128 stands for zero in the data rows.
Here are some points:
[133, 108, 136, 71, 192, 163, 72, 127, 127, 151, 136, 111, 123, 130, 138, 186, 184, 111, 120, 113, 123]
[108, 183, 127, 165, 107, 126, 181, 158, 142, 102, 121, 153, 153, 129, 150, 70, 98, 150, 167, 133, 170]
[104, 98, 169, 74, 167, 54, 65, 165, 181, 173, 167, 84, 113, 149, 153, 125, 216, 68, 62, 146, 110]
[121, 136, 116, 147, 80, 175, 210, 122, 114, 119, 99, 155, 168, 142, 146, 119, 78, 142, 171, 136, 142]
[84, 149, 170, 88, 171, 114, 119, 166, 174, 142, 191, 102, 137, 127, 168, 139, 190, 103, 97, 173, 109]
[177, 86, 103, 138, 163, 99, 0, 94, 102, 127, 126, 133, 90, 120, 57, 161, 129, 141, 127, 89, 91]
[133, 140, 120, 154, 87, 148, 168, 120, 127, 101, 113, 122, 133, 127, 113, 107, 106, 142, 124, 121, 140]
[213, 77, 133, 62, 223, 93, 0, 103, 109, 155, 108, 91, 67, 112, 98, 178, 193, 87, 75, 92, 114]
[120, 180, 112, 186, 72, 164, 200, 147, 108, 96, 102, 188, 172, 117, 138, 73, 57, 167, 197, 115, 166]
[100, 153, 121, 152, 94, 182, 246, 124, 100, 108, 132, 157, 156, 105, 156, 117, 86, 148, 166, 153, 152]
[132, 74, 131, 92, 132, 93, 91, 141, 128, 172, 143, 171, 135, 140, 117, 133, 141, 88, 131, 144, 117]
[137, 160, 117, 172, 97, 110, 107, 161, 145, 92, 99, 162, 137, 127, 103, 52, 114, 147, 142, 108, 152]
[81, 124, 156, 115, 139, 107, 133, 117, 197, 122, 145, 102, 92, 154, 107, 105, 164, 133, 101, 159, 112]
[78, 129, 116, 124, 102, 97, 174, 122, 133, 116, 167, 109, 128, 113, 142, 120, 136, 125, 97, 143, 116]
[69, 144, 129, 135, 115, 105, 182, 102, 134, 111, 182, 102, 104, 108, 132, 135, 119, 151, 102, 152, 109]
[91, 131, 125, 162, 74, 144, 207, 100, 126, 103, 151, 120, 155, 129, 135, 137, 102, 155, 122, 146, 131]
[121, 156, 119, 156, 96, 180, 238, 124, 94, 113, 122, 157, 162, 108, 158, 110, 70, 149, 175, 146, 149]
[147, 151, 110, 192, 77, 151, 127, 118, 131, 77, 96, 137, 125, 116, 66, 108, 102, 177, 121, 95, 142]
[126, 151, 106, 174, 47, 104, 155, 148, 125, 91, 110, 144, 159, 122, 125, 69, 101, 137, 131, 100, 156]
[113, 161, 122, 143, 97, 172, 229, 130, 111, 101, 116, 159, 156, 118, 157, 112, 79, 145, 168, 140, 154]
[86, 121, 123, 142, 107, 100, 155, 104, 138, 112, 170, 105, 113, 116, 106, 122, 114, 148, 105, 144, 98]
[144, 124, 141, 71, 195, 187, 114, 135, 114, 159, 134, 113, 127, 119, 159, 201, 186, 97, 125, 129, 131]
[156, 217, 106, 186, 90, 189, 191, 180, 64, 109, 99, 210, 199, 77, 176, 95, 60, 158, 211, 100, 178]
[141, 162, 110, 195, 85, 143, 135, 122, 129, 81, 106, 142, 129, 115, 76, 99, 86, 188, 129, 103, 147]
[141, 193, 116, 187, 95, 146, 185, 184, 76, 127, 104, 204, 183, 94, 178, 61, 42, 148, 224, 111, 150]
Then 10 other points, each followed by its number:
[89, 64, 152, 71, 124, 18, 87, 158, 177, 188, 167, 141, 134, 167, 138, 87, 171, 55, 96, 165, 105] 0
[98, 100, 118, 160, 62, 109, 203, 74, 122, 109, 131, 159, 125, 139, 105, 106, 62, 147, 143, 160, 113] 1
[148, 151, 104, 183, 79, 159, 132, 112, 127, 69, 101, 128, 119, 109, 72, 111, 105, 179, 113, 97, 146] 2
[112, 113, 119, 142, 72, 100, 135, 124, 106, 132, 130, 102, 148, 126, 158, 121, 114, 105, 100, 125, 107] 3
[138, 114, 104, 130, 95, 155, 169, 139, 120, 144, 77, 136, 161, 168, 144, 112, 82, 120, 167, 125, 135] 4
[111, 146, 114, 126, 119, 174, 173, 107, 113, 104, 143, 113, 141, 117, 136, 160, 123, 140, 122, 134, 132] 5
[200, 54, 113, 97, 175, 135, 2, 85, 101, 172, 71, 95, 90, 160, 84, 200, 145, 106, 121, 84, 96] 6
[121, 114, 145, 119, 141, 109, 94, 136, 173, 133, 131, 132, 111, 147, 103, 109, 174, 126, 101, 129, 122] 7
[128, 141, 151, 111, 184, 133, 111, 131, 158, 138, 130, 112, 98, 132, 114, 150, 162, 125, 124, 144, 135] 8
[146, 145, 111, 165, 96, 96, 94, 140, 156, 88, 100, 133, 120, 143, 80, 73, 126, 148, 118, 105, 153] 9
Which of these numbered points is nearest to each point below, ignoring the 3 directions in which the first points spread most? Its number follows each.
[203, 66, 111, 98, 185, 163, 23, 90, 74, 177, 86, 116, 98, 144, 91, 209, 126, 125, 142, 81, 103] > 6
[138, 62, 137, 80, 122, 74, 81, 161, 132, 191, 123, 185, 151, 153, 125, 110, 138, 65, 143, 140, 110] > 0
[98, 144, 124, 113, 118, 175, 189, 105, 120, 107, 149, 92, 135, 118, 145, 171, 137, 145, 107, 144, 127] > 5
[65, 66, 165, 75, 146, 5, 68, 140, 199, 175, 193, 75, 94, 187, 123, 104, 196, 77, 63, 165, 92] > 0
[164, 127, 103, 127, 112, 159, 181, 144, 103, 145, 55, 170, 154, 157, 143, 101, 71, 119, 190, 116, 162] > 4
[113, 91, 158, 80, 157, 63, 25, 155, 191, 159, 152, 76, 107, 171, 128, 134, 221, 87, 62, 129, 113] > 9
[193, 63, 149, 51, 184, 130, 28, 137, 107, 197, 69, 96, 120, 160, 160, 164, 173, 54, 124, 111, 97] > 4
[187, 76, 121, 95, 185, 161, 47, 91, 94, 163, 94, 110, 93, 142, 104, 203, 143, 118, 134, 96, 108] > 6
[191, 61, 109, 116, 162, 113, 0, 90, 105, 156, 83, 111, 99, 153, 67, 174, 143, 115, 129, 77, 80] > 6
[205, 84, 146, 67, 232, 108, 6, 107, 117, 155, 110, 75, 69, 125, 115, 189, 219, 81, 71, 97, 116] > 2
[218, 34, 114, 102, 171, 120, 0, 80, 113, 182, 39, 78, 81, 175, 74, 189, 149, 98, 107, 74, 71] > 6
[84, 101, 117, 153, 55, 99, 223, 90, 122, 116, 142, 173, 134, 135, 130, 94, 63, 137, 149, 167, 114] > 1
[109, 158, 157, 110, 183, 172, 180, 144, 138, 157, 144, 126, 131, 121, 175, 169, 135, 116, 158, 175, 137] > 8
[116, 193, 116, 193, 101, 146, 178, 137, 128, 87, 124, 141, 140, 114, 127, 92, 70, 187, 152, 129, 158] > 8
[159, 145, 114, 176, 93, 158, 150, 104, 122, 89, 86, 137, 124, 118, 96, 112, 95, 167, 129, 103, 143] > 2
[70, 149, 127, 127, 115, 140, 210, 104, 125, 113, 182, 104, 133, 103, 155, 152, 126, 139, 114, 160, 125] > 5
[115, 118, 115, 148, 73, 116, 142, 126, 115, 129, 114, 94, 148, 138, 150, 131, 119, 120, 111, 122, 111] > 3
[146, 132, 110, 132, 105, 140, 173, 136, 109, 137, 86, 148, 149, 147, 137, 112, 81, 125, 166, 124, 152] > 4
[144, 150, 113, 167, 94, 101, 97, 140, 160, 100, 100, 131, 126, 147, 83, 86, 124, 149, 118, 103, 153] > 9
[130, 122, 150, 117, 172, 99, 74, 130, 169, 136, 131, 98, 94, 146, 87, 148, 187, 115, 94, 127, 133] > 8
[93, 110, 152, 117, 138, 85, 100, 139, 198, 137, 132, 144, 110, 165, 105, 81, 161, 115, 115, 153, 118] > 7
[88, 110, 155, 116, 139, 90, 118, 134, 195, 140, 131, 138, 110, 174, 107, 74, 165, 113, 119, 160, 122] > 7
[139, 173, 110, 169, 54, 123, 182, 159, 90, 104, 109, 141, 169, 95, 156, 94, 78, 140, 123, 103, 157] > 3
[178, 74, 119, 119, 151, 128, 51, 100, 100, 157, 119, 157, 103, 135, 78, 170, 130, 125, 143, 112, 115] > 1
[96, 118, 129, 107, 106, 73, 174, 140, 121, 126, 152, 115, 141, 120, 181, 93, 141, 87, 101, 140, 128] > 3
[138, 152, 101, 163, 52, 115, 181, 159, 94, 109, 111, 152, 176, 109, 148, 81, 88, 133, 136, 104, 155] > 3
[204, 78, 107, 109, 177, 145, 0, 108, 102, 164, 85, 117, 99, 142, 89, 183, 139, 118, 134, 77, 98] > 6
[197, 75, 115, 121, 165, 110, 0, 97, 105, 153, 99, 109, 94, 143, 76, 165, 140, 124, 126, 88, 87] > 6
[79, 125, 124, 128, 108, 81, 162, 123, 130, 121, 162, 119, 120, 111, 155, 105, 136, 115, 101, 139, 118] > 3
[145, 133, 98, 162, 97, 126, 114, 133, 129, 123, 104, 117, 122, 131, 86, 132, 116, 138, 108, 92, 151] > 2
[170, 97, 141, 64, 198, 177, 49, 127, 113, 177, 89, 72, 111, 157, 145, 203, 186, 92, 124, 113, 105] > 6
[144, 102, 130, 71, 170, 146, 82, 136, 131, 165, 120, 149, 138, 137, 139, 173, 179, 96, 140, 117, 133] > 7
[93, 109, 117, 175, 68, 127, 209, 60, 129, 96, 141, 137, 117, 134, 99, 133, 60, 168, 140, 161, 106] > 1
